(in the rows, 128 means zero)
Each path below is one point turned by a fixed rotation once a step. After each direction that follows a path, write how fast that rotation turns it, in degrees a step (0 if it stays still).
Each turn is a multiple of 5 degrees from 10 to 175, or 0.
Each row of a path follows its step; steps can be skipped.

step 0: [128 133 122 134 133 119 131 128 121 119 135 136 142 138 137 136 131 122
 126 132 121 137 105 131 130 146 128 124 125 130 115 125 134 134 133 113
 123 120 123 124 131 130 134 132 143 125 122 120 122 139 131 129]
step 1: [117 128 128 108 129 119 123 123 128 130 150 127 130 124 120 123 121 122
 126 131 136 130 129 116 125 124 134 118 113 123 139 130 136 126 139 123
 125 133 138 118 134 126 127 139 138 134 127 124 124 116 133 116]
step 2: [117 120 123 126 125 125 133 131 128 117 113 139 130 116 120 144 122 122
 125 132 136 129 120 133 128 117 126 123 135 126 140 135 120 129 121 141
 137 146 129 127 123 127 125 122 134 127 118 119 110 126 127 125]
step 3: [130 136 137 124 130 125 132 131 118 130 126 132 130 129 110 114 131 130
 143 117 127 122 120 122 135 139 125 128 119 123 120 135 117 133 125 140
 118 127 120 131 130 133 128 115 117 125 134 128 107 124 131 143]
step 4: [128 133 136 134 129 113 116 122 131 123 127 122 146 135 127 140 134 128
 130 132 136 115 140 127 136 133 135 141 134 125 128 116 132 135 138 129
 120 137 110 117 130 126 142 129 132 128 133 124 133 131 133 133]
step 5: [125 122 126 125 133 130 116 121 144 143 134 126 120 139 134 140 131 129
 142 131 121 137 131 136 120 128 124 126 113 132 140 132 138 137 135 149
 128 140 132 126 133 126 124 130 131 127 126 136 135 121 127 136]
step 6: [122 105 132 129 135 132 114 132 123 122 108 136 117 127 131 130 121 144
 129 126 127 118 119 133 142 131 135 135 125 128 131 137 126 124 131 127
 130 125 129 133 124 134 116 136 117 125 118 121 137 120 127 127]
step 7: [140 132 134 127 150 130 130 134 135 128 130 132 122 133 131 133 136 135
 123 123 118 128 133 121 128 141 124 127 137 129 113 136 127 125 119 128
 120 126 129 116 125 139 133 137 122 119 140 120 116 126 113 116]
step 8: [137 133 131 119 127 124 125 128 124 138 123 112 129 127 128 133 140 127
 117 118 120 127 126 125 117 122 135 124 126 130 128 115 133 134 134 120
 117 138 116 131 125 127 130 138 117 144 114 134 127 129 131 109]
step 9: [129 134 131 129 126 126 120 129 131 135 126 130 126 117 129 133 118 127
 128 131 128 147 133 151 128 122 143 128 136 119 121 131 122 121 126 135
 125 130 140 134 120 134 126 123 141 139 123 151 127 119 127 125]
Speeds:
[124 126 132 127 128 129 131 131 126 126 127 132 128 130 129 126 127 131
 125 127 129 125 124 134 129 127 127 128 129 131 127 131 127 128 126 128
 126 127 129 128 127 130 125 125 126 129 134 129 126 130 127 131] => 100
[127 128 129 127 129 129 131 128 132 127 125 131 125 127 123 130 127 126
 127 127 126 124 129 124 128 127 125 128 128 129 128 127 131 124 123 127
 130 125 126 126 130 130 126 125 125 129 126 126 126 123 126 127] => 80
[128 128 126 125 129 128 129 126 127 131 130 129 132 132 128 126 127 124
 123 126 124 127 129 130 128 129 127 128 131 127 133 121 131 126 131 127
 125 132 128 125 127 129 125 129 129 127 130 129 128 128 128 129] => 100
